In the rows, 128 means zero.
One turn moves every row onto another: examples first, then more rows asked:
K431: [120 103 170 112 124 135 151 116 154 133 125 154 161 153 116  93 142 117
 115 132 146 127 125 155 159 132 167 144 125 121 116 118]
K760: [136 125 139 113 127 122 175 139 146 111 132 149 145 126 138 136 144 128
 154 111 134 109 142 146 162 149 172 105 159 120 139 127]
K545: [122 164 167 117  74 139 132 136 145 125 104 156 147 119 134 128 123 129
 102 111 159 107 124 150 156 141 149 116 127 103 110 143]
K648: [119 165 155 125  98 140 133 136 155 136 104 147 137 106 128 112 134 138
 111 109 150  90 129 140 148 162 158 112 123  91 124 142]
K960: [135 157 145 103 130 109 179 140 160 107 125 143 157 134 100 131 122 136
 135 133 135 127 135 165 147 125 157 106 132 106 129 124]
K706: [158 133 155 129 129 107 148 131 121 116 114 107 145 106 143 105 128 125
  85 140 129  87 170 138 148 135 169 143 128 126 156 119]
K202: [142  96 167 104 122 137 143 123 145 128 121 158 147 151 122 104 138 124
 109 104 142 126 141 146 176 128 159 129 147 136 115 100]
K655: [120 131 156  97 120 123 167 146 143 113 137 137 146 141 136 146 138 114
 155 117 144 128 134 146 161 146 169 123 161 114 123 125]
K673: [124 148 162  92 124 112 171 145 148 108 131 134 151 142 112 144 124 121
 141 132 145 140 131 158 153 129 160 123 149 106 114 122]
K488: [142 152 167 117  90 137 130 137 134 121  99 154 128 103 136 131 124 139
 101 100 155 101 138 140 165 146 152 106 151 111 104 130]
K274: [161 170 195 122 103 145 160 145 127 137 115 137 145 144 139  99 136 145
 144 105 129 116 130 145 159 125 134 127 151  98 127 118]
K455: [151 132 172 107 105 108 135 138 111 114 119 103 147 126 150 125 122 110
  83 131 139 106 165 138 160 124 161 157 139 132 140 112]
K909: [135 139 151 118 109 122 136 145 127 128 123 103 149 133 159 114 133 111
  92 120 134  90 166 129 154 143 163 151 121 123 168 121]
K998: [145 143 130 117 130 118 181 139 156 105 124 154 152 127 120 129 131 140
 140 118 130 110 143 158 155 133 161  91 140 118 143 127]
K182: [148 146 134 108 126 129 147 152 116 134 129 103 142 136 134 132 144 136
  84 129 124 101 150 135 166 145 149 159 106 123 154 135]
K137: [148 150 152 127 104 116 149 140 127 111 114 114 160 131 148 116 112 120
  72 140 139 102 163 148 149 116 152 141 110 128 159 125]
K285: [157 167 191 137 100 145 170 134 129 134 115 146 156 140 144  92 141 144
 147 121 130 110 122 153 152 125 140 128 139  99 133 133]
K311: [130 114 146 113 138 152 145 138 163 138 121 149 142 156 122  93 135 133
 109  96 140 118 147 136 167 143 155 119 130 121 137 104]
K751: [151 141 139 119 112 129 156 144 108 121 128 116 153 136 144 139 137 132
  77 146 132 109 142 148 166 130 149 159 105 133 145 146]
K927: [158 136 144 119 138 122 156 141 106 123 125 105 138 117 132 130 140 141
  81 151 127 104 148 140 163 142 156 160 117 126 139 138]
K494: [142 152 174 126 104 124 140 123 136 118  97 152 133  87 118 117 125 143
 102 129 153 100 129 150 151 144 162 113 142 102  96 137]
K912: [166 164 199 124 103 134 164 131 126 136 113 142 151 135 130  93 143 145
 147 117 124 111 125 153 156 122 140 131 148  99 124 121]
K734: [126 149 176 107  96 121 126 122 143 136 105 144 136  98 116 114 145 131
 119 114 146  91 125 143 153 159 167 127 139  94 105 134]
K314: [126 117 158 131 132 152 162 130 155 119 118 156 156 155 127  99 115 130
  94 137 157 140 132 155 157 124 154 126 124 124 117 122]
K820: [163 163 193 142 113 149 173 139 123 129 113 141 144 131 149  96 134 149
 143 123 134 114 128 146 153 129 142 125 154 100 126 130]
K107: [139 113 153 129 161 144 160 130 157 126 115 146 137 134 112  87 124 143
 101 129 145 125 145 143 156 140 162 119 134 117 121 109]
K966: [155 168 193 131 118 148 165 144 129 139 116 131 140 135 141  92 140 147
 149 114 130 111 129 140 152 138 142 130 151  91 129 124]
K595: [151 134 146 105 116 114 148 132 110 132 130 111 153 128 126 128 155 130
  90 144 120  98 140 147 165 137 158 170 105 127 145 139]
K97: [136 144 168 109 111 101 139 130 128 125 121 100 160 126 130 107 131 110
  89 148 133  99 155 146 143 129 165 165 111 115 150 121]
K421: [166 135 145 101 116 118 145 143 103 124 126 112 143 130 132 140 143 136
  79 129 122 105 151 142 176 130 148 158 120 136 139 128]

K648 turns into K494
K137 turns into K97
K274 turns into K966
Now find these:
K107 turns into K314
K673 turns into K655
K182 turns into K927

One turn moves every row onto another: examples first, then more rows asked:
K778: [148 161 139  94 149 102 108 127 116 133  98  94 118 128 187 150]
K771: [134 144 134  81 141 119 109 126 135 111  93 107 142 143 153 136]
K490: [120 142 141 121 147 119  89 130 118 111 114 131 114 117 138 143]
K216: [130 170 122 135 123 105 131 123  95 149 123 122 127 143 176 141]
K542: [124 170 145 104 174 115  91 113 106 128 107  88 123 143 152 131]
K108: [126 117 119  90 137 107 128 136 134 143  98 121 129 121 170 155]
K766: [111 142 104  91 172 101 133  99 110 153 100 121 120 123 166 138]
K738: [118 137 125 109 163 112 136 156 109 169 114 131 113 110 141 148]
K471: [102 133 128  96 158 114 135 147 134 140 102 127 136 131 121 142]
K881: [109 154 144 115 183 126 117 134  96 146 113 125 120 127 122 124]
K947: [132 139 131  76 138 119 105 125 128 114  93 105 139 140 153 133]
K114: [112 158 122 112 128 122 153 146 119 146 112 132 146 142 146 126]
K950: [127 123 122  94 139 105 134 139 139 140  94 124 131 124 171 156]
K964: [130 148 119 114 134 119 116 124 130 132 129  99 160 153 171 149]
K265: [130 162 150  96 177 111  95 112 104 124 110  89 125 137 155 131]
K572: [117 138 127 114 167 109 144 155 107 166 107 131 115 112 142 149]
K902: [128 150 113 133 119  96 134 131  93 143 107 112 133 148 176 142]
K148: [117 163 120 130 124 114 120 117 101 127 112 110 140 165 147 124]
K184: [144 141 135 124 137 121 108 114 105 124 129 100 141 139 182 143]
K661: [122 160 148 122 180 107 110 122  92 156 113 114 103 117 171 140]
K865: [119 170 142 100 170 113  89 115 105 133 105  87 118 143 152 126]
K625: [116 160 146 118 176 106 106 125  95 161 114 113  99 119 171 135]
K840: [126 155 104  98 164 112 125 109 111 137 100  97 111 124 121 150]
K212: [109 138 136 115 169 103 141 153 111 162 105 129 111 113 141 144]
K381: [126 156 153 115 184 101 112 125  91 151 111 105 104 117 167 136]
K845: [126 170 120 131 136 123 122 118  99 138 132 114 141 158 138 127]
K411: [134 154 115 114 124 117 143 144 137 148 120 109 148 146 160 143]
K919: [ 98 147 125 132 139 118 155 130 102 154 104 131 125 135 150 124]
K369: [126 141 113 127 128 114 128 130  92 125 110 109 149 162 139 124]
K245: [106 139 128 125 161  93  86 145 125 137 116 120 126 128 172 154]
K436: [148 153 142  90 153 101 109 119 123 130 106  93 121 125 183 151]
K313: [142 158 124  91 164  97 124 163 114 148 105 123 131 129 172 113]
K126: [128 156 131 136 154 111 128 126  66 141 110  89 118 133 151 138]
K527: [127 150 122 116 169  99  99 161 136 141 109  94 129 147 146 122]
K475: [132 145 135  77 144 114 112 124 141 115 102 105 143 138 151 145]
K89: [105 152 148 112 187 113 118 136  94 145 109 117 118 126 126 124]
K430: [127 141 113 131 142 124 128 120  94 137 131 117 150 157 136 126]
K281: [106 155 143 111 177 127 111 137  99 150 118 127 118 126 123 121]
K578: [126 130 128  91 139 104 136 141 145 141 100 123 129 120 161 158]
K27: [107 128 118  98 159 120 133 144 133 141  99 122 141 137 121 142]
K997: [ 94 153 123 134 157 112 139 122  77 149 104 107 127 140 142 131]
K98: [129 141 126  92 166 116 129 116 121 136  99 131 124 133 155  94]
K239: [135 153 113 137 138 109 136 125  91 160 136 120 134 140 168 145]
K772: [108 124 115  93 156 122 126 143 130 144 106 119 138 133 120 143]
K581: [138 133 112 132 130 105 139 133  85 148 120 122 139 141 170 140]
K558: [135 162 122  98 146 109 114 135  94 128 108 124 111 102 141 167]
K769: [145 158 136  89 145 101 106 128 112 136  96  92 114 127 186 144]
K463: [140 155 139 122 147 121 109 122  71 120 122  97 138 135 161 136]

K430 turns into K239
K625 turns into K865
Now find these:
K997 turns into K126
K572 turns into K881
K578 turns into K471
K313 turns into K98

One turn moves every row onto another: examples first, then more rows asked:
K520: [158 121 149 103 160 100 157  90 128 118 126 142 147 121 120 128 124 131
 112 141 110 144]
K188: [128 102 155 150 135 125  93 114 129  92 139 120 128 122 130 113 128 125
 127 130 129 144]
K890: [133 135 154 136 143  94 130  86 124 103 116 126 128 117 129 123 134 138
 110 109 139 109]
K62: [143 125 126 114 149 120 168 105 119 131 149 140 146  92 117 124 113 109
 128 127 101 127]
K287: [137 115 152 119 143 113 181 116 114 109 143 135 156 128 104 122 150 128
 146 131 124 128]
K667: [161 144 164 139 139 103  99 127  96 113 136 133 160 110 129 149 141 147
 121 124 130 133]
K9: [153 128 162  98 125 116 124  90 129  97 130 117 114 102 137 115 110 135
 126 121 151 146]
K518: [140 114 145 109 135 100 176 124 112 115 139 143 158 114 100 115 137 127
 144 129 131 132]
K446: [142 127 156  92 121 106 177 121 120 129 156 139 147 102 128 138 144 141
 125 145 128 138]
K235: [167 144 140 125 139 109 125 109 116 105 132 149 143 105 129 115  89 129
 133 124 135 115]
K699: [151 128 142  91 147 121 160  96 126 118 145 128 139 107 116 128 109 109
 126 138 109 158]
K504: [152 153 155 106 160 109 170 135 123 128 147 132 136 105 113 123 150 126
 139 142 120 134]
K75: [141 113 158 106 145 122 165 126 138 124 167 144 133 118 125 108 150 118
 144 142 115 131]
K876: [140 118 145 152 149 114  93 125 127 116 148 134 149 118  97 136 128 125
 128 119 122 126]
K733: [137 115 140 163 112 123 121 125  87 103 143 125 159  99 135 133 120 145
 120 123 135 132]
K877: [149 116 157 148 139 117 104 135 106 102 135 135 145 100 133 121 140 121
 144 103 131 105]
K855: [135 112 165 101 148 104 152  90 124 115 122 126 141 117 129 111 147 134
 129 146 112 157]
K847: [136 147 158 177 144 118 142 123 120 117 150 122 137 131 131 110 139 127
 105 124 122 125]
K166: [145 102 138 149 125 138 101 123 107 101 157 126 133  93 132 108 111 122
 141 118 131 137]
K896: [146 134 169 119 132 122  81 124 123 119 163 122 135 107 127 135 135 129
 129 136 123 161]
K266: [144 130 166 121 125 137 107 134 122 106 158 109 119  86 146 137 137 110
 133 106 134 134]
K582: [159 142 134 136 154 126  93 118 114 108 150 125 117  86 136 128 114 120
 126 116 127 126]
K624: [143 135 162 150 125 146 141 121 114 129 171 102 127 104 133 109 133 149
 123 141 130 159]
K755: [140 111 137 116 133 134 181 114 108 132 152 118 138  78 125 114 129 122
 134 126 113 143]
K591: [145 102 174 124 106 124 104 122  99 101 145 123 152 102 143 132 141 144
 141 121 140 144]
K268: [148 143 136 159 138 126 137 115 101 137 156 133 151  93 122 119 116 160
 133 137 121 118]
K823: [145 144 146 119 128 124 107 101 108  99 140 110 128  93 140 162 117 138
 110 123 136 142]
K563: [143 143 156 154 155 115  90 129 120 112 141 119 119 103 141 119 142 130
 113 132 123 137]
K72: [137 147 158 145 121 121 110 126  95 112 147 105 136  91 149 140 139 147
 107 134 131 151]
K104: [155 121 149 137 143 119 186 131 105 132 141 129 146  89 141 110 143 127
 116 126 114 131]
K835: [143 128 160  93 128 108 179 105 117 121 160 133 142 116 133 140 155 134
 122 131 127 138]
K534: [107 131 171 135 117 119 132  96 126 101 143 103 122 126 138 111 142 121
 120 122 130 145]
K11: [129 101 155 130 111 136 113 118 126 109 160 110 142 107 111 154 125 132
 121 116 137 147]
K81: [138 135 144 116 109 135 126 109 107 117 159 127 142  90 131 111  94 138
 155 142 128 145]
K529: [131 112 145 147 124 114 111 101 112  87 126 122 150 120 127 149 116 140
 113 123 136 131]
K296: [140 128 171 121 135 117 173 129 108 119 136 118 142 103 152  98 153 116
 127 139 110 153]
K447: [146 111 154  93 138 107 159 119 132 123 165 150 131 113 123 100 143 111
 140 130 123 136]
K229: [156 150 153  98 161  98 167 118 115 122 147 133 131 110 114 120 155 116
 134 124 125 135]
K383: [132 125 165 124 152  96 157 110 116 120 123 139 148 117 145 102 156 123
 125 142 101 133]
K127: [148 140 149 145 136 121 122 132 113 109 142 116 142  96 120 166 130 126
 110 101 136 115]

K504 turns into K835
K529 turns into K166
Now find these:
K296 turns into K520
K876 turns into K266
K235 turns into K624

